[[8, -35, -37, -40, 16, -29, -1], [-6, -72, -18, 3, 84, -10, -21]] => 8, -21
[69, -9, 42, -46] => 69, -46
[[-55, 24, -36, 39, 63, 21], [31, 40, -10, 13, -16, 23]] => -55, 23
[-28, 56, 75, 30, 67] => -28, 67
[[1, -12, 26, 18, 2, 34], [2, -9, -49, 30, -8, 74], [6, 17, -13, -9, -17, 66]] => 1, 66
[[23, -62, 1, -67, -7, -72], [17, -14, -4, -13, 78, -47]] => 23, -47
[-81, -65, -4, 16] => -81, 16
[36, -33, -5, 71, 20] => 36, 20
[15, 62, 8, 27, 37, 20, 13] => 15, 13
---
Input:
 216.26   -30.87   -44.87   123.06    -3.29    16.79
-163.06    34.11   -51.55    11.29    -1.33    35.31
  11.59    -7.20   -33.43    24.54     8.83   -38.32
Output: 16.79

Input:
 0.2  -0.8   0.6   1.0  -1.3   0.5   1.8
 1.0  -1.2  -1.3   0.6   0.0   0.9   1.6
 0.4   2.0  -1.2   1.8   1.5   0.8  -0.1
Output: 1.8

Input:
 0.161   0.042   0.060  -0.047   0.212  -0.159
-0.055   0.029  -0.032   0.054  -0.049   0.074
 0.002   0.002   0.047  -0.015   0.133  -0.077
Output: -0.159

Input:
-204.1    37.0   126.2    12.3   102.6
-223.6    23.4   126.8    13.1   118.2
-193.2    42.2   123.4    12.3    97.2
Output: 102.6

Input:
  26.36    81.26   -85.37   -94.28    71.25    68.27
  61.99   127.19  -156.09  -183.18   140.24   144.76
 -52.94  -180.33   224.61   227.47  -152.39  -168.38
Output: 68.27

Input:
-19.45   -9.75  -20.66  -15.85  -13.41    0.72
 14.28    9.50  -14.85  -17.51  -14.70   -6.50
  6.19    0.64  -20.84  -17.16  -12.18  -13.19
Output: 0.72

Input:
-0.012  -0.003   0.144  -0.032
 0.062   0.078   0.131  -0.031
-0.001  -0.062  -0.130   0.132
Output: -0.032
---
27	5	-28	13
12	16	29	-8
27	26	21	1
| 21

6	6	7	4	5
5	4	3	3	5
5	2	2	5	7
| 2

2	5	9	7	2	3	6
3	3	9	5	3	2	6
3	6	8	6	3	4	5
| 8

65	61	2	77	93	60	59
60	82	69	44	42	13	87
61	57	9	82	94	57	60
| 9

251	99	48	128
113	110	70	107
170	158	204	155
| 204

733	617	536	531	665	347	698
193	569	627	421	581	571	802
572	346	573	306	573	940	188
| 573

9530	7914	6524	3449	5522	5519
8254	7058	7262	2961	3674	5539
9790	8034	6773	2924	5447	6144
| 6773
---
206	261	79	651	641	634	328
516	441	898	457	102	384	808
gives 384

-31	42	38	28	17	41	42
7	41	36	27	16	39	41
7	41	37	27	15	41	40
gives 39

-11	5	-1	10	-34	-20
5	-6	-22	26	13	12
-21	16	-3	-1	-21	-9
gives 13

31	14	29	22	34
-40	40	-46	-25	-9
gives -25

73	121	68	123	99	156	86
171	81	194	127	112	41	142
gives 41

87	67	93	44	44	65	25
69	64	71	60	59	64	56
gives 64
---
0	-5	8	-2	-19	0
27	16	80	-17	-50	-26
12	5	39	-8	-29	-12
yields -12

-43	78	39	-44
-60	38	65	45
-70	30	75	4
yields 4

-47	-44	5	19	63
12	42	17	2	41
18	-14	3	-40	28
yields 28

-50	24	4	-34	-21	59	-12
71	1	58	-5	0	-40	-28
-8	-33	-52	40	0	-40	0
yields 0

44	50	-32	4	34
-10	-7	-30	-51	-29
-71	27	-7	-38	76
yields 76

20	74	-7	31	20
-65	-10	-61	36	-65
59	38	0	-26	59
yields 59

-27	-61	35	39
-27	-9	0	15
-4	19	18	12
yields 12
---
Q: [ -53.1    7.0 -135.6  157.6  -18.9]
A: -18.9

Q:
[[ -1.23   5.56   1.72  11.18   5.45   2.65]
 [  9.92  12.65  15.17  -0.40   8.54  12.66]
 [ -0.26  11.13  11.94 -20.90  -2.87 -10.95]]
A: 2.65

Q: [  0.0 -14.8   4.1   6.9  -4.5  -4.7  11.3]
A: 11.3

Q: [ 0.153  0.203  0.137  0.024  0.166 -0.137 -0.176]
A: -0.176

Q:
[[ 153.226  -72.809  122.969   -2.343  133.684 -149.113]
 [  73.523 -134.450  128.584  -19.697 -211.381  -11.009]]
A: -149.113

Q:
[[-0.5 -0.4 -0.7 -1.0 -0.6  1.3]
 [ 1.6 -0.6 -2.3 -0.3  1.7 -0.3]
 [-2.2 -0.7 -1.0 -0.1 -1.9  0.3]]
A: 1.3
